array([[-0.125,  0.121, -0.020,  0.225,  0.247,  0.149,  0.170,  0.052,
        -0.087,  0.204,  0.180, -0.176, -0.065],
       [-0.086,  0.102,  0.014,  0.080,  0.194,  0.220,  0.252,  0.254,
         0.045, -0.203,  0.201,  0.234,  0.036],
       [-0.180, -0.086,  0.263, -0.154, -0.125,  0.087,  0.226, -0.205,
         0.264, -0.117,  0.212, -0.025, -0.088],
       [ 0.001,  0.210,  0.190,  0.052, -0.021,  0.035, -0.167, -0.087,
         0.126,  0.097,  0.050,  0.030, -0.130],
       [ 0.175, -0.116, -0.124,  0.220,  0.091, -0.200, -0.099,  0.011,
         0.007,  0.013,  0.229, -0.131,  0.133],
       [-0.061,  0.168,  0.088, -0.112,  0.024,  0.001, -0.098,  0.192,
        -0.158,  0.236,  0.261,  0.110, -0.142],
       [-0.052,  0.001, -0.110,  0.028,  0.077,  0.099,  0.138,  0.031,
        -0.002, -0.055,  0.004,  0.005,  0.173],
       [ 0.112, -0.057,  0.259,  0.234, -0.122,  0.053,  0.249,  0.209,
         0.232, -0.094,  0.015, -0.021, -0.048]]) Answer: 0.112

array([[-176.99, -163.30, -215.12, -169.33,  122.55,    3.75, -153.69,
         113.86,  -36.81,   42.00],
       [-193.37,   97.30, -141.30,  -79.98,   14.69,  105.65, -181.61,
          90.61, -140.15,  -43.35],
       [ 126.22, -102.12,   53.08, -137.89, -130.28,  -69.65, -101.26,
         -80.27, -108.13, -177.79],
       [ -54.04,  -78.72,  -36.46,  -96.59, -128.16, -107.15,  -23.15,
         -78.93,   56.57, -116.65],
       [-190.50, -121.68,   20.70, -158.12,   93.72,  -27.47, -166.13,
          94.96, -230.22,   65.74],
       [-112.79, -149.58, -139.73,  -77.37,  -24.59, -105.16, -215.79,
         -54.79,   56.41,   23.69],
       [-243.85,  -78.67,  -76.89,  -47.48,  -30.29,  -32.76,   -6.73,
         -68.11,   73.48, -166.59],
       [-109.00,    6.09,   87.18,  107.83,  -81.03,  -76.44,   51.06,
          -7.20,   32.44,  116.97],
       [-131.87,  -84.27,  -40.04,  -57.22,  -80.77, -129.08, -132.85,
         -75.65,   31.51,  -41.68],
       [ -23.75, -131.70,  -30.40, -109.17, -123.50, -141.28,  -37.79,
         -13.36,   62.78,   25.04],
       [ 160.91, -121.74,  -61.30, -152.42, -119.05,  -91.74,  -33.26,
         -60.52,   23.33, -167.96]]) Answer: 160.91

array([[  2.9,   8.8,  -0.9,  11.8,   3.7,  -4.3,   3.4,  -3.2,  -4.7,
         12.3,   9.7,   5.1,  12.4],
       [  4.3,  -2.3,  -5.0,  -5.5,   3.9,  -8.2,   5.6,  -5.0,  -8.3,
         15.5,  11.2,   3.8,  12.9],
       [  8.7,  18.7,  -2.7,  28.4,  10.8,  -8.8,  10.7,  -8.2, -10.0,
          9.7,   8.2,  14.2,  11.8],
       [-14.6,   5.1,  14.0,   4.7, -16.1,  18.0, -19.5,  12.5,  16.3,
         11.0,  10.1, -16.5,  13.5],
       [-11.9,   7.7,  12.6,   9.3, -13.1,  15.5, -16.1,  10.3,  13.6,
         10.5,   9.7, -12.9,  13.2],
       [-13.3,   3.7,  11.5,   1.7, -14.3,  15.0, -17.6,  11.1,  14.3,
         11.9,  10.5, -14.9,  13.4],
       [  6.2,  15.7,  -1.1,  23.8,   7.6,  -6.4,   7.3,  -5.4,  -7.4,
         10.9,   8.7,  10.4,  11.8],
       [-15.4,  -4.4,   9.1, -13.3, -16.3,  14.1, -19.6,  11.5,  14.9,
         14.0,  11.9, -18.3,  14.1],
       [-11.7, -12.5,   3.5, -26.0, -13.0,   7.6, -14.4,   7.3,   9.0,
         16.4,  12.9, -16.0,  14.4],
       [ -4.2,  15.4,   8.7,  23.1,  -4.2,   7.8,  -6.5,   4.3,   5.6,
          9.5,   8.6,  -2.3,  12.4],
       [ -4.9,  11.1,   7.7,  15.7,  -5.2,   7.3,  -7.2,   4.6,   5.6,
         10.7,   9.3,  -4.0,  12.6],
       [-12.8,  -4.3,   7.4, -12.3, -13.7,  11.3, -16.3,   9.4,  11.9,
         14.3,  11.8, -15.5,  13.9]]) Answer: -12.8

array([[  3.624,  -1.508,   3.797,   7.142,   6.421,   1.285,  -0.905,
          5.295,   5.601,   5.902,  -2.461,   8.685,  11.049,  -4.840,
         12.147,  -6.895],
       [ -5.773,   0.051,  -6.081,   8.474,  -9.283,  -2.593,  -0.916,
         11.578,  -8.142,  12.142,  -1.492, -10.386,  -7.013, -15.526,
         14.624,  -8.797],
       [-16.804, -11.899, -16.644,   9.967,   8.863, -20.523, -11.855,
          9.196, -11.400,  10.178, -15.525,  14.737,  20.936, -17.313,
         12.125, -15.820],
       [ -3.043,  -5.886,  -2.977,   3.179,   6.078,  -5.700,  -3.274,
          2.582,  -1.356,   2.396,  -5.136,   5.748,   4.992,  13.249,
         -9.441,  12.215],
       [ 11.082,   3.323,  11.275, -16.460,  -7.756,   8.665,   1.649,
         -9.786,   9.346, -11.344,   1.573,  -7.210,  -8.621, -22.554,
         17.654, -12.075],
       [ 14.781,   7.575,  14.953, -12.722,   4.256,  11.803,   6.422,
         -9.531,  14.806, -11.306,   7.590,   7.540,   3.264,   2.523,
          8.529,  -3.283],
       [ -5.082,  -3.432,  -5.180,  13.184,  -1.597,  -3.852,  -1.640,
         12.233,  -5.504,  13.285,  -3.026,  -3.341,  -4.261,   4.071,
         -9.548,   9.603],
       [ 22.048,  -6.790,  22.755, -12.166,  13.490,   7.126,  -2.196,
        -10.552,  27.462, -12.274,  -6.325,  20.481,  11.403,  17.432,
        -14.375,  13.585]]) Answer: 22.048

array([[ -90.559,  120.221,  -82.947, -130.360,  -70.492,  -60.449,
        -177.127, -144.442, -153.209,  -26.702,  -89.743,   19.464,
         -97.260,  150.084,   59.847,   80.290],
       [  74.237, -221.667,  -36.255,  -78.612,   28.818, -119.729,
          -6.272,  -10.299,  -72.131, -188.260,   82.482,  -97.221,
        -117.623, -161.403,  -30.939,   29.583],
       [  77.249, -144.318,  -99.128,  -86.067,  -36.989, -100.338,
         -13.202,  155.967,  -87.754, -107.055,  -23.045, -143.779,
         -99.258,   98.909,  177.578, -102.765],
       [-208.329,  134.696,  -34.080,  -67.439,  -90.135,  -35.392,
        -177.500,   26.704,  -52.474,   59.596, -174.399, -114.392,
        -107.317,  112.792, -142.635,  105.024],
       [  56.868, -132.645,  -96.392,  -43.969,   86.070, -101.570,
        -164.959,   73.398,  -65.522, -123.275,   36.186,    0.545,
        -134.464,  -45.825, -126.619,  142.553]]) Answer: 56.868

array([[ -5.923, -24.819, -25.787,   3.728, -21.458, -14.859, -23.502],
       [  7.267, -15.540, -15.228,   0.343, -18.278, -10.537,  -4.091],
       [-18.818,   7.701,  -3.154, -24.179,   1.228, -21.693,   1.532],
       [ -6.464, -13.588,   2.977,  -7.466, -18.339, -27.225, -24.657],
       [ -2.533, -17.357, -20.513,  18.150, -10.342,   1.360, -18.423],
       [-15.056,   7.820,  -0.417,  -6.130,  15.797, -20.541,  -5.327]]) Answer: -15.056

array([[ -6.3, -26.7,  14.8,  20.0,  -9.4,  23.8,  -5.7],
       [  9.3,  20.2,  19.7,  10.6, -14.8, -15.8,  14.4],
       [ 18.1,  11.0,  -0.3,   9.6,  11.1,   4.5,  -7.6],
       [ 12.0,   9.1,  17.0,   3.1,  -5.2,   4.5,   9.2],
       [ -7.4, -10.5,  -7.4,   9.2,   5.0,  -4.8,  -4.4],
       [  3.9,  14.9,  17.8,  -0.1,   5.0,  -9.1,   4.0],
       [  4.1,  11.1,  -0.2,  16.4,  10.7,  12.4, -11.9],
       [ 11.8,   0.0,  12.5,  13.4, -10.2,  -2.5,  -1.1],
       [  6.4,   5.9,  14.4,  11.5,  -7.0,   4.8,   9.1],
       [ -3.8, -10.1,   0.3,   9.7,   2.5, -10.3,  12.4],
       [ -4.9,  -7.8,  15.5,  -5.7,  -2.9,   2.5,  12.2]]) Answer: -4.9
